In the rows, 128 means zero.
Each path below is one point turned by a fixed rotation once a step. After each direction that follows a path, write how fast that rotation turns it, in degrees a step (0 if it stays still).
Each turn is a multiple of 5 degrees from 10 to 175, or 0.
Each row of a path follows its step; steps can be skipped.
path 1
step 1: [125 128 149 128 136 124 125 136 119 125 124 121 129 122 120 128 120 127
 129 123 134 126 103 136 131 115 128 127 133 119 124 129 125 126 132 123
 116 142 127 120 110 124]
step 2: [122 143 136 113 131 123 129 132 122 126 132 117 127 138 126 124 126 128
 128 123 138 138 113 138 127 126 136 135 123 127 119 135 104 124 138 126
 127 125 125 134 129 144]
step 3: [124 140 136 106 139 121 141 146 133 133 132 120 119 130 121 132 128 130
 123 124 130 129 133 132 114 114 138 135 132 129 123 115 131 127 127 115
 126 138 124 129 128 127]
step 7: [127 124 138 121 136 120 125 122 121 134 138 116 129 115 125 132 128 136
 130 123 128 147 115 143 122 121 137 138 115 117 116 130 124 122 125 123
 130 137 118 135 125 132]
step 8: [130 127 135 118 134 124 133 129 124 132 133 124 111 127 129 146 129 124
 120 130 145 131 124 136 124 115 139 138 126 139 124 126 118 145 137 114
 124 124 124 135 118 132]
step 9: [126 128 135 112 132 125 132 136 136 124 129 121 130 117 129 127 121 109
 126 113 143 129 121 135 126 119 127 139 113 136 121 113 130 126 135 127
 127 137 138 130 126 118]
step 11: [134 138 137 131 138 128 139 131 133 120 134 123 121 127 130 138 142 127
 121 137 130 137 134 139 135 116 133 141 110 127 124 121 125 141 144 124
 121 131 125 140 129 133]
step 12: [133 125 126 120 119 113 119 133 132 120 130 124 132 114 119 138 128 120
 121 128 138 137 118 136 122 119 128 143 113 121 120 113 136 136 123 125
 120 140 124 127 124 122]
step 14: [127 137 131 128 129 123 136 130 134 121 128 121 129 134 127 129 130 131
 127 115 145 133 130 140 119 109 133 136 111 132 133 129 118 133 152 131
 125 134 127 135 136 123]
step 17: [135 133 131 126 121 121 129 137 139 111 128 129 134 128 130 134 128 138
 122 126 154 139 124 136 135 116 126 132 123 127 133 124 120 144 135 141
 119 135 130 126 125 123]
Speeds:
[129 126 126 126 129 131 132 125 131 124 127 129 124 123 128 123 127 130
 130 126 127 129 124 124 127 129 127 128 128 127 128 125 131 123 126 123
 127 130 123 126 128 127] => 120
[126 133 127 130 128 131 127 129 130 132 131 129 123 131 128 129 128 130
 127 131 125 130 128 129 130 125 127 125 127 133 132 126 129 129 130 120
 128 126 129 126 129 129] => 135
[127 126 125 125 134 128 125 129 130 126 126 126 130 127 134 127 129 128
 126 126 128 124 130 123 128 127 129 121 127 131 127 128 128 129 130 125
 130 131 131 135 130 126] => 65
[129 128 126 126 128 125 128 127 126 132 128 128 122 123 130 130 129 128
 129 130 126 126 126 129 126 129 128 126 128 127 126 126 132 136 125 129
 124 125 127 129 129 127] => 90
[127 129 125 127 133 126 128 131 127 127 126 126 129 129 125 126 129 129
 124 131 126 127 124 131 133 131 126 133 129 126 129 132 130 130 128 126
 130 128 125 130 133 126] => 80
[132 128 128 129 131 130 131 128 129 132 132 133 131 128 125 129 131 134
 127 132 127 126 129 128 121 128 130 129 125 124 127 129 129 126 130 127
 129 127 128 132 126 126] => 95
[128 129 125 132 133 130 126 125 125 130 130 122 128 127 131 129 128 127
 130 131 129 129 126 130 125 132 126 125 126 130 131 131 125 126 126 130
 127 130 124 128 123 130] => 125
path 2
step 0: [140 133 131 131 121 113 131 138 112 135 133 127 125 117 108 129 124 133
 126 136 137 135 125 129 126 127 138 123 134 137 136 129 127 124 116 136
 127 130 143 123 134 140]
step 1: [138 128 138 114 119 122 135 122 122 121 135 131 131 122 116 128 114 146
 123 126 142 120 141 125 137 133 112 134 125 135 127 130 124 125 121 136
 133 123 121 126 133 127]
step 3: [128 136 116 131 135 124 141 124 121 139 116 140 122 132 141 136 122 137
 128 136 132 124 117 137 131 124 135 134 125 127 137 133 126 134 121 149
 122 139 123 131 131 138]
step 5: [138 119 137 140 115 112 134 132 119 122 137 127 126 128 131 120 117 136
 122 125 139 123 124 115 117 124 136 126 119 138 118 128 116 130 114 122
 130 130 132 127 131 134]
step 8: [140 125 136 129 135 125 130 130 136 131 121 133 117 132 134 130 118 127
 123 130 143 118 127 120 135 126 130 132 123 137 123 147 140 124 127 147
 126 137 123 124 119 142]
step 9: [135 135 125 139 126 123 130 113 128 139 125 138 117 126 136 123 121 147
 119 130 127 133 121 132 116 123 130 134 132 140 133 132 122 136 121 134
 128 126 121 131 134 150]
step 10: [120 131 127 142 106 127 139 126 118 133 132 138 132 124 128 130 115 138
 132 123 141 132 132 118 127 132 138 138 129 134 134 127 109 124 133 132
 123 135 131 119 134 125]
step 11: [131 117 133 134 126 112 135 138 123 126 133 118 127 118 124 129 128 138
 133 133 142 110 125 117 125 125 133 133 125 128 128 130 119 120 109 135
 123 136 130 139 132 117]
step 13: [138 128 133 129 126 128 126 111 127 126 117 133 126 130 122 134 115 138
 133 123 151 130 122 131 136 138 123 114 124 134 128 132 130 133 132 146
 131 126 133 126 138 141]
step 15: [128 123 128 143 122 110 138 129 129 140 131 140 119 125 125 128 123 141
 121 129 129 133 124 135 125 117 138 139 137 131 142 137 121 115 118 130
 127 127 120 127 123 133]
Speeds:
[129 129 123 127 133 132 130 126 128 130 124 129 124 130 129 130 129 125
 128 130 132 129 129 125 126 128 129 126 126 131 129 126 135 127 127 127
 132 130 133 132 128 130] => 80
[128 125 128 130 128 129 129 125 132 128 129 127 130 131 127 128 127 130
 130 120 133 128 125 125 130 127 127 131 127 126 124 125 129 126 132 128
 129 126 132 123 129 126] => 125
[125 124 124 124 127 124 130 130 127 127 131 126 132 125 126 125 128 128
 127 131 131 131 131 127 129 128 124 129 128 132 126 124 129 122 125 126
 127 129 128 129 130 125] => 70
[133 125 128 126 126 127 127 127 132 125 129 125 124 131 131 127 130 129
 128 129 128 130 131 128 126 130 132 127 124 132 126 129 127 128 131 131
 124 129 129 129 126 121] => 120
[126 128 128 131 131 132 128 131 130 131 128 129 135 126 126 130 128 128
 128 129 127 131 128 127 131 127 134 128 126 129 130 124 128 131 127 135
 128 129 128 129 131 124] => 100
path 3
step 1: [124 135 141 129 140 123 113 121 122 131 134 130 126 133 119 127 120 128
 138 125 139 112 126 129 124 137 130 130 130 134 147 126 141 123 130 141
 122 144 136 127 124 131]
step 2: [133 125 130 138 127 129 127 125 112 126 123 127 130 141 137 134 127 112
 115 134 131 129 130 124 136 132 138 133 126 140 136 141 125 123 141 128
 133 105 134 125 117 123]
step 3: [124 131 123 125 118 123 134 136 121 139 130 126 121 120 127 128 127 126
 108 137 124 138 139 129 132 126 136 125 122 120 141 127 123 132 141 134
 123 153 121 133 122 135]
step 5: [141 133 119 121 117 126 115 118 128 132 129 128 142 132 141 140 124 115
 129 122 121 133 119 130 131 109 119 131 133 122 131 125 132 136 122 115
 130 140 129 131 123 123]
step 6: [120 124 141 133 119 120 130 127 133 129 141 128 132 140 132 121 133 137
 137 129 135 134 127 117 129 118 122 136 117 142 113 136 124 127 125 129
 122 141 140 133 129 145]
step 7: [130 136 131 127 132 117 132 139 137 134 120 127 125 139 132 131 123 118
 121 118 139 128 137 139 128 124 136 120 139 139 113 135 141 145 118 139
 133 122 129 128 132 123]
step 10: [133 132 128 128 115 132 146 121 129 119 121 126 135 128 135 133 144 130
 131 110 126 121 115 125 126 127 139 139 136 132 126 120 129 121 132 125
 132 120 106 131 130 125]
step 11: [127 133 133 124 134 126 129 124 115 119 134 123 134 121 132 120 127 127
 133 120 130 126 127 136 133 129 131 116 123 123 128 124 120 110 122 136
 143 151 135 123 146 131]
step 12: [140 123 127 134 133 132 129 124 126 127 124 123 118 136 119 132 125 138
 132 117 134 119 132 117 141 146 121 123 123 143 127 121 133 133 130 128
 149 122 137 129 116 126]
step 16: [111 122 140 134 121 139 126 119 136 126 136 124 132 127 123 124 123 122
 133 130 115 124 111 124 128 123 116 135 118 116 122 127 129 129 110 135
 129 139 124 123 117 126]
Speeds:
[126 130 124 126 126 132 131 126 128 130 126 123 131 127 130 123 123 126
 128 129 133 125 129 130 132 127 127 126 126 124 126 129 133 130 127 127
 128 128 128 126 124 127] => 160
[130 126 132 130 125 127 130 128 127 133 128 126 126 126 125 126 126 134
 129 126 131 126 130 127 129 130 130 124 130 128 128 126 124 131 127 124
 123 129 130 134 127 130] => 125
[128 128 130 129 126 127 130 126 133 128 130 131 129 128 134 126 132 125
 130 130 131 129 124 126 127 126 132 126 128 130 129 129 130 125 135 124
 125 127 129 129 124 129] => 95
[130 128 125 126 130 130 127 127 124 127 125 130 128 131 126 128 133 126
 130 127 130 131 131 128 129 129 126 126 127 127 123 128 126 129 132 122
 132 134 128 131 126 130] => 45
path 4
step 2: [123 137 115 137 132 122 123 119 124 134 133 130 128 140 137 139 128 133
 113 132 120 132 133 120 118 110 120 116 133 129 134 143 133 132 124 125
 130 125 115 122 128 122]
step 5: [126 132 119 128 130 135 120 127 144 133 122 146 131 136 127 112 121 135
 122 127 124 124 139 133 126 123 132 133 120 120 119 114 128 143 124 135
 127 117 137 140 129 130]
step 7: [129 139 115 128 122 125 135 119 120 127 121 133 131 132 116 135 126 115
 112 135 120 136 132 129 135 122 125 122 125 122 126 148 135 132 112 129
 126 117 122 137 121 127]
step 9: [141 125 118 145 131 127 132 127 130 124 136 143 126 118 124 142 134 122
 130 139 135 127 133 125 125 114 111 129 128 131 124 122 132 121 132 136
 124 121 138 115 121 133]
step 10: [127 129 115 128 137 137 114 138 135 134 136 137 132 131 135 126 124 142
 135 133 110 122 135 130 124 116 124 122 132 116 132 126 132 142 131 136
 139 127 121 131 136 130]
step 12: [123 137 118 128 120 131 141 132 130 127 120 124 136 150 124 124 121 121
 133 143 122 138 143 128 136 133 115 125 123 119 137 136 128 128 126 118
 131 121 136 135 130 126]
step 13: [121 130 119 122 128 124 120 111 127 128 120 138 125 148 128 137 115 129
 117 132 140 125 128 132 119 118 140 130 120 134 114 136 130 137 128 126
 121 117 125 128 125 125]
step 14: [132 134 115 137 133 137 134 122 117 118 127 133 124 137 134 144 135 119
 135 124 120 128 126 120 129 109 115 134 121 139 134 132 124 111 132 131
 126 132 124 122 127 126]
step 15: [133 131 122 138 127 126 124 131 120 133 141 143 127 120 123 131 121 129
 122 144 124 121 127 138 124 114 121 109 131 122 127 126 129 131 119 137
 129 123 110 133 128 139]
step 16: [131 136 123 138 135 127 120 124 139 129 139 149 135 138 134 122 131 143
 133 128 123 136 122 133 128 130 125 138 124 117 129 118 127 128 136 130
 121 148 137 127 134 131]
Speeds:
[128 132 125 130 126 130 132 131 129 126 126 126 133 123 127 127 128 125
 133 130 132 127 126 127 125 131 124 128 126 130 126 130 128 124 126 130
 130 127 127 125 130 128] => 135
[125 129 130 130 125 124 128 131 131 125 126 126 130 130 125 126 129 128
 130 125 125 123 129 132 126 125 129 130 131 124 128 127 129 129 126 128
 129 129 134 127 132 132] => 60
[127 129 126 125 125 126 124 131 132 131 130 127 128 127 124 130 127 132
 124 131 126 124 131 126 128 130 127 128 128 124 128 132 128 123 127 129
 126 125 124 128 128 127] => 135
[128 126 125 128 128 128 126 129 129 130 122 123 129 133 125 125 130 121
 127 128 129 128 125 128 128 127 132 126 122 126 129 130 128 127 129 124
 129 128 128 128 124 127] => 60
[130 125 126 129 129 130 131 130 130 131 130 129 130 124 126 128 129 132
 125 132 127 127 121 128 123 123 128 128 129 129 133 127 126 129 131 128
 128 131 131 130 127 129] => 60
[132 128 127 120 129 127 129 124 128 126 126 129 124 129 126 130 129 127
 132 127 127 126 124 126 126 129 128 131 129 126 132 129 133 130 126 132
 133 128 125 126 129 129] => 100
path 5
step 0: [121 125 126 126 123 118 123 125 141 130 144 127 130 128 115 130 144 126
 132 130 130 125 116 110 122 118 144 136 115 125 127 124 136 125 112 132
 131 124 126 122 127 119]
step 1: [130 119 135 133 119 124 125 131 107 126 130 135 136 112 130 118 126 135
 125 134 119 119 127 123 146 122 135 134 135 135 127 124 134 129 118 122
 124 125 119 137 113 121]
step 3: [123 127 131 144 118 116 136 115 135 127 129 141 131 110 124 139 133 136
 145 125 121 130 123 131 135 136 136 124 129 128 133 131 131 110 114 125
 125 134 125 127 126 131]
step 6: [125 123 142 136 127 122 126 135 136 126 133 131 115 114 130 139 122 131
 122 129 134 136 128 114 126 119 138 143 127 122 134 129 141 126 121 119
 127 135 145 123 113 132]
step 7: [139 111 138 128 117 123 130 127 117 137 135 124 134 116 128 128 132 119
 136 116 123 131 119 134 137 123 127 118 126 131 145 135 137 133 123 124
 121 111 126 122 127 135]
step 10: [133 125 132 123 126 126 128 126 120 137 118 141 124 129 138 143 128 128
 127 129 106 124 128 117 133 135 124 128 128 128 136 130 145 140 123 118
 141 120 144 127 125 121]
step 11: [138 125 142 118 121 126 123 120 138 147 117 124 135 127 133 128 127 115
 113 135 135 132 125 131 127 130 132 128 112 127 121 136 128 120 126 127
 121 116 131 121 112 135]
step 12: [125 117 129 126 132 128 123 126 145 127 134 135 109 125 127 141 129 143
 137 126 127 121 121 137 131 118 129 130 116 131 133 122 136 129 122 122
 133 108 128 129 112 124]
step 15: [121 132 135 118 125 119 135 116 144 134 121 141 129 123 137 129 129 141
 119 114 122 119 121 117 120 127 138 131 130 135 126 137 129 123 120 127
 118 129 124 142 116 126]
step 16: [128 132 119 117 124 125 121 120 122 137 132 129 135 118 118 130 135 128
 132 136 125 119 124 114 130 134 140 128 109 139 131 124 142 133 120 130
 143 115 121 118 127 123]
Speeds:
[130 127 129 126 125 125 128 124 124 125 124 130 132 123 130 126 128 125
 132 127 127 127 126 132 128 126 128 125 129 131 124 128 125 124 131 128
 125 129 125 128 125 133] => 175
[133 130 126 122 129 130 128 128 130 125 128 130 126 132 131 132 127 130
 127 132 128 126 126 130 128 129 131 126 129 130 124 132 130 130 130 131
 125 121 130 128 127 129] => 20
[134 128 132 126 127 132 126 133 129 130 130 129 126 122 126 127 127 131
 129 130 132 127 131 128 131 127 127 128 126 129 131 124 130 129 129 130
 126 126 125 127 125 131] => 70
[130 128 129 128 127 127 131 127 127 126 131 129 127 125 129 131 129 130
 133 130 125 128 129 121 127 125 134 128 127 127 130 128 127 127 132 126
 132 126 128 126 134 130] => 115
[128 127 131 123 137 130 124 128 127 131 125 129 127 129 130 126 130 130
 130 127 125 126 125 128 128 129 127 130 122 127 130 130 125 125 131 126
 128 128 127 128 127 126] => 20
[131 137 130 130 129 129 132 125 129 132 126 132 127 130 124 125 126 124
 132 130 129 128 128 127 126 128 127 129 127 130 128 128 128 129 127 126
 133 126 130 129 125 128] => 60
[128 127 126 131 130 125 131 130 130 124 123 128 129 125 123 126 129 133
 128 125 127 130 125 127 125 128 126 128 126 127 128 128 133 127 130 134
 130 128 131 127 126 129] => 115
path 6
step 0: [128 147 128 139 115 136 123 128 125 115 126 132 135 115 126 126 132 127
 128 132 132 121 120 122 133 111 114 137 137 118 135 132 111 128 126 124
 119 138 131 131 121 124]
step 1: [124 104 123 120 126 118 127 122 121 130 133 123 120 127 131 123 131 131
 117 111 125 133 129 118 126 119 139 120 137 132 140 132 131 120 123 139
 133 141 131 115 134 133]
step 2: [131 141 135 125 130 136 143 120 134 120 132 121 127 137 132 122 113 137
 128 121 133 119 127 147 134 135 123 127 121 121 125 118 149 124 122 127
 138 119 123 132 134 124]
step 3: [127 126 115 137 121 141 123 134 123 118 122 137 139 128 123 136 117 140
 130 128 135 121 132 126 122 126 135 135 129 126 134 129 111 132 147 125
 116 132 139 138 122 117]
step 4: [119 117 119 124 135 121 116 118 109 132 127 115 132 128 138 131 138 124
 128 124 126 142 137 134 120 128 121 116 126 140 133 132 131 122 129 121
 122 130 118 117 141 136]
step 7: [137 132 124 133 140 134 128 127 122 125 127 127 125 117 139 128 141 118
 127 123 123 127 132 132 126 115 126 116 122 132 128 138 135 116 137 131
 140 121 119 127 156 130]
step 8: [127 143 141 107 122 129 124 137 129 122 123 130 125 130 121 129 115 142
 127 128 116 125 121 132 121 131 117 137 136 132 123 129 119 121 123 143
 130 140 121 138 124 126]
step 11: [128 140 128 126 117 132 131 118 116 126 122 121 134 124 122 133 130 138
 124 123 133 130 123 137 134 131 131 150 139 133 127 112 115 117 114 128
 126 141 126 139 127 121]
step 14: [129 121 133 127 108 141 131 132 119 130 111 124 130 122 125 130 128 130
 133 129 125 132 134 124 125 129 119 142 133 133 124 119 129 130 132 112
 123 132 136 149 138 115]
step 15: [129 117 116 122 131 121 125 131 118 126 144 121 134 141 142 119 132 125
 139 133 123 136 137 126 125 120 127 130 112 130 133 145 120 122 131 137
 130 127 127 134 126 145]
Speeds:
[131 130 126 123 128 127 124 125 130 122 131 129 125 130 131 125 133 126
 129 124 129 131 128 127 128 127 128 127 124 129 128 126 129 134 130 127
 130 127 123 131 126 125] => 135
[130 128 127 128 131 132 130 130 123 128 126 128 127 133 132 128 128 130
 129 130 127 126 128 127 131 125 127 130 134 125 124 127 128 133 124 130
 123 128 127 131 126 125] => 125
[128 130 126 133 130 122 125 125 125 130 128 128 130 127 129 128 128 123
 128 128 129 130 129 128 128 130 127 134 125 126 126 128 125 132 123 125
 127 132 128 127 126 131] => 65
[125 127 128 132 126 129 126 132 129 127 127 125 132 135 130 130 130 127
 130 128 128 129 132 128 128 133 130 127 128 135 125 129 129 128 130 123
 126 126 127 131 129 128] => 40
[128 126 129 129 131 126 124 129 127 127 124 132 128 122 127 125 133 130
 127 126 128 126 126 130 129 126 129 128 132 132 130 130 129 130 128 124
 124 129 127 128 134 127] => 110
[134 127 131 126 132 129 128 125 128 130 128 124 128 131 127 128 126 124
 131 124 125 124 125 126 126 130 129 128 128 129 127 127 128 125 128 126
 125 128 124 122 131 126] => 125
path 7
step 1: [123 133 128 127 130 142 115 135 125 121 122 130 135 127 130 126 130 121
 141 118 129 127 137 134 127 117 127 119 123 123 143 120 117 113 127 121
 122 130 135 115 133 133]
step 3: [121 119 122 128 130 140 129 141 139 133 132 133 134 135 126 137 123 123
 127 128 129 133 118 130 114 132 130 123 134 127 136 123 143 130 130 106
 131 120 136 132 131 129]
step 5: [127 124 116 122 133 123 124 131 137 132 132 133 127 127 126 128 130 125
 112 118 123 131 124 123 149 131 118 125 134 113 120 122 130 121 123 118
 118 138 134 133 124 117]
step 7: [136 113 131 127 139 124 140 121 124 130 129 127 122 140 125 132 127 128
 112 137 128 127 134 141 131 119 125 115 124 133 128 132 134 134 132 125
 123 136 114 126 117 120]
step 8: [127 128 128 122 139 142 140 128 124 129 126 136 131 126 127 119 127 129
 125 120 131 124 132 123 130 128 138 122 145 140 124 119 116 125 130 124
 138 113 126 124 117 142]
step 10: [125 112 140 149 121 135 124 117 142 128 133 126 131 128 133 124 135 126
 124 125 136 129 117 124 134 134 124 127 131 116 127 121 116 127 127 120
 138 122 123 127 130 134]
step 11: [139 130 136 131 131 123 124 135 130 122 123 113 124 117 126 131 121 116
 129 138 145 139 133 120 133 132 144 125 119 134 133 131 132 135 129 135
 127 116 130 128 136 124]
step 12: [121 136 140 123 125 126 126 134 135 137 121 121 121 123 125 129 130 127
 116 122 126 125 143 134 121 128 129 132 125 110 124 123 125 121 139 114
 129 130 113 115 129 123]
step 14: [120 121 125 133 123 135 124 136 133 128 123 135 127 129 138 123 127 137
 119 132 123 141 133 139 123 132 118 137 117 131 146 135 138 118 135 129
 114 130 122 132 123 128]
step 16: [128 133 120 123 131 135 131 149 140 116 117 128 133 130 120 137 117 125
 131 136 124 125 127 132 136 132 116 127 122 131 112 130 129 130 135 131
 114 125 132 129 124 131]
Speeds:
[130 125 128 131 126 130 128 131 127 129 130 126 129 128 131 128 128 128
 128 131 128 124 129 128 129 123 127 129 124 126 130 125 129 132 124 128
 127 120 127 130 127 122] => 85
[127 126 129 130 126 129 128 132 124 127 130 126 125 125 128 125 128 124
 130 125 127 123 127 127 129 130 129 128 131 134 128 124 131 131 128 133
 126 131 128 125 134 131] => 155
[129 128 129 130 130 126 124 129 128 128 125 124 132 129 127 128 126 130
 125 130 132 126 130 128 127 127 128 128 136 132 131 133 132 128 126 126
 129 125 124 127 129 128] => 95
[128 122 130 123 129 128 124 131 131 126 127 131 124 128 130 125 128 128
 125 129 127 126 126 127 128 124 127 130 126 125 125 134 132 130 132 129
 126 131 124 130 127 128] => 155
[130 125 127 133 131 128 129 129 125 129 129 131 130 122 132 132 130 128
 129 130 132 129 124 128 132 127 127 131 127 125 131 132 128 122 125 129
 128 132 127 125 129 130] => 85
[128 129 124 133 126 126 128 126 129 125 128 128 124 129 129 126 127 123
 123 129 128 126 130 127 127 130 135 126 127 125 128 129 127 125 128 132
 132 126 123 128 126 131] => 25
